One vector is turned by the same rotation once a step. Each row is the vector after some number of steps, and that number follows the row.
The counts run from 0 to 460.
[  3   1   0  -7  -3  14 -23  19 -24  25  25  20  32  -5   0   9   9   4
   2  -9  31 -16  20   3  -9 -28  10 -14  -3  50 -20 -11  18  -7 -28   9
  18   1  13  -4   5   1 -10  13]	211
[ -5 -30  -7  -2  -5   4  -9  -8 -28  21  -1 -23  10 -20  23  -1  -5   8
   9   1   3  -2  45  12   0  15   9 -27 -20  32 -30  -3  20   1 -14  32
  16 -16  -3  -2  -8  10 -13  -4]	433
[ -6 -19 -17  -5 -17   8  -8 -25 -19  19   4   0   4  -5  -4  -5   0  12
   5 -16 -14  -7  52  24  19  15   4 -15 -20  50  -9 -12  11   4   6   8
  32 -14  -7  16 -14  15  -5 -12]	235
[-12  -2  -3 -16 -20 -11 -10 -17 -18  29  21  12  18 -14 -12  -6  15   6
   8 -11  11 -21  55  25  -3 -12  -1 -15 -10  36   7  -1  13 -11   3  14
  28   1   5  11   1   4 -11  10]	33
[-16  -1 -14 -19  13 -18 -25   1  -9  27  39  12   8  -8  -5  17  -6  15
  16   4  -6 -10  40  17 -16   8 -11  -8  -4  36 -28 -11   7 -18  -9  16
  26   0   1  24   5   8 -15   0]	252
[-13 -22 -16   5  12   5 -14   7 -28  33  -1   7   9  -1   5   2 -14   7
   6  20 -11  -9  28  23   6   7 -11 -23 -30  32 -27   1  16 -17 -21  19
  15 -15  10  -1   1  -1 -26 -17]	323
[  9 -19 -20  -3 -22  21  -5  15 -13  22  10  -2  21 -14  19  -4  18  -4
   1   1  10   2  42 -12   5 -11  24 -10  -9  46 -22 -11  28  15 -24   3
  20 -16   6  -5  -7   7  -4   5]	218
[ -1  -5   3  -4  -5   4 -28   1 -29  14   2  -3  19  -8   9  23 -26  18
  -9  -2  20 -14  10  14   6  14   7 -18   0  46 -36  -3  22  -2 -29  31
   9 -13   0  10   1  12  -9 -19]	119
[ -5  -3  18  -8 -16   9 -18  -6 -19   8  21  -9  18 -13   1  -2   1   4
   7 -21  30 -27  27  16  15 -15   4 -15  -2  53 -20   1  13  10 -22  23
  22  -9  13   0  -4  21  -1  -6]	101
[ -1  -7 -11  -6 -34   2 -14  -6 -32  18 -15  11  30   3  -3   3  -7   7
 -14  19   1 -16  23  20  23  -8  -1 -18  -7  43  -5   7  38 -12 -22  -4
   1 -14  10  -8 -15   0  -6 -15]	407
[  0 -12   2 -17 -25  -2  -1 -28 -28  12   2   4  25  -7  -6 -10  -2  24
   4 -19  10 -28  42  30  10  -5  -4 -31  -9  41   5   5  15 -14   5  16
  14   3   5   1 -14  12  -3  -4]	425
[  6  -4 -35 -11 -20   7 -10  19 -12  13  18  -1  21 -10  25   0  11   6
   2   7   7  -5  37  -1 -16 -25   6  -3   7  44 -21 -10  35  -3 -37 -10
   8  -8  10  -4  -6  13  -6  10]	149
[ -4  -6 -26 -23 -16  -8 -11  -1  -8  10  25 -21  11 -25  26   8   1  15
   2 -13   6  -7  45   6 -18   1   3  -7  13  28 -18 -14  31  -6 -15  11
  17  -4  -6  16  -2  21   4   8]	365
[  5 -22 -31 -11   6   1 -14   1  -8  15   7  30  10  10 -13  12   0  35
  -4  -1 -27 -15  33  25   5  12  -3  -6 -15  42 -29 -11   7 -20 -16   2
  19   3  -4  15  -7   6 -14  -6]	454
[ 11 -12   7  -3  -4  24 -11   3 -36  23   2  24  36   2 -10   3   1  10
  -2  -4  16 -24  18  12   9 -17   4 -32 -13  51 -18  -1  15  -4 -21   6
   2   4  20 -16  -7  -3 -12  -2]	210
[ -2 -17 -11  -2   4  11 -21  21 -21  35   5  11  22 -11  13  12   9   3
   3  23  15  -3  24  -4   0  -9  11 -19 -17  36 -32   1  22   3 -32  21
   5 -23  10  -8   3  -7 -21  -3]	269
[-12   5 -13  -7 -17  -6 -14   8   0  31  27  15  22 -15 -11  22 -12  17
 -19   3  -1   9  43   7 -14  22  -7 -20  -1  26 -20   4  25 -18 -10  18
  23 -17  -4  24   4   1 -21   6]	124
[  2  -9 -30 -30  -9 -13 -22  -8 -12  22  18  16  15  -1   4   7  23   9
  14   6  -8 -24  37  23   5 -15   4   8   2  48   2 -17  21 -15 -13 -14
  18   7   4  10 -10   5  -3   2]	22
[ 16  -4 -12 -17 -14   4 -18  13   2   6  22  16  33   0   0  10  19  22
  -6  -8  16 -20  26  -4   3 -19  15   0  13  53 -19  -7  17   4 -33   1
  10  -4  14  -3  -7  15  -1   7]	277
[ -6 -17   1  -7   5   3 -21 -22 -44  23  -5  -5  14 -12   4  -1   2  10
  13 -11  18 -20  34  30   6   0   5 -29 -26  37 -11  -7  14  -8   5  34
  15  -1   2   7  -1   4 -10  -7]	429
[ -4  -4 -34 -19 -30 -19 -12  -1 -10   6   8  -8  13 -14  20 -11  16   8
   2  -6  -4 -23  55  16  -7 -24  -2   3  -2  33  -4  -5  34 -13 -20   3
  20  -2  -1   4 -10  21   2   7]	95
[ -7  -3 -23  -6  -6 -10 -21  24  -1  34  16  15  27  -9   7  15  16   6
  -2  17   9  -3  41   1 -19 -14   9  -8 -12  26 -23  -6  29 -12 -30  11
  13 -17   7   5   8  -5 -20  14]	270
[ -5   2  -7   3  -9  23 -14  19 -27  32  15  10  26 -10   4  19 -20   4
 -16   9   1  16  19  -1   3   7  -1 -27   3  46 -32  -1  29  -5 -26  12
   7 -23   6   9   6  -2 -14  -6]	68
[-21   3   1  -9  -7  -7 -11 -14 -16  24  21  16  12  -3 -20   0 -18  22
  -2   0  -8 -12  46  27   0  12 -17 -21  -9  36 -16   4  10 -26   3  16
  23  -6   2  21   2   7 -20  -7]	249
[ -2   4  -2 -24 -32 -12  -9 -16 -12   3  24   0  22 -15  -3   0   6  19
   0 -17  18 -28  48  20  -7 -12   1 -15   9  40   4   0  22 -18  -7  12
  16   4   5  10  -6  19  -3  10]	424
[-11   0  -5 -20   1  -6 -21  -3   6  15  40   1   6 -13  -5  17   2  19
   5  -5   1 -11  43   7  -3  18   8  -3   4  42 -33 -10  10  -1  -8  13
  30 -14  -1  31  -1  21 -12  -6]	182
[  8 -21 -18  -3 -12  15  -7   4  -8   6   5  24  16  19 -11   3  -9  30
  -9   5 -22 -14  25   9  20   6   2 -12  -4  58 -30   0  15  -3 -24  -6
  11 -11   9   1 -16  16 -12 -20]	5
[  2 -12 -17  -3 -32  11  -7 -12 -23  35 -11  12  22  -9  -8   0  14   8
 -10  -4  -3  -3  50  19  13   0  11 -24 -22  35   3  -4  34  -9  -3   7
  19 -16  -4  -1  -4  -5  -3   6]	286
[  1  -8 -20  -6 -19   0  -4  -1 -27  15  -2  21  29   3   0   5 -21  27
 -16   7 -13  -3  25  21  -2   1 -14 -26  -2  33  -7   4  37 -30 -22   3
  -5   6   7  -5 -10  -5  -8  -3]	136
[  5 -14   1 -13   5  10 -18   3 -18   1  17  -1  17  -4   9  14 -17  26
   1 -25  19 -23  16   7  -3   3   2 -18   4  52 -39  -9   5   1 -33  31
  10   2   1   8  -2  24  -9  -6]	441
[  8 -32 -20  -3 -16  10  -6   8 -13  29  -7  17  21   0   5  -5   6  19
   0  26  -4  -5  37   4   9  -2  16 -21 -26  37 -29   0  25  -1 -25   3
   4 -23   8 -14 -12   4 -22  -6]	272
[ -8 -15  -5  -7 -17  -3  -9 -20 -10  24   8   9   7  -7 -12   0  -8  22
  -4  -1 -16  -6  50  23  12  28  -2 -22 -24  37 -13   0  14  -5   7  16
  27 -20  -8  18  -6  11 -18 -17]	180
[  3 -18 -15   4   3  17  -4   0 -10  22   6  22  12   1 -15   1 -10  26
  -8  -2 -17   0  38  13   9  20   3 -23 -20  43 -34  -8   8  -3 -14   8
  22 -14   3  11  -8   6 -20 -14]	451
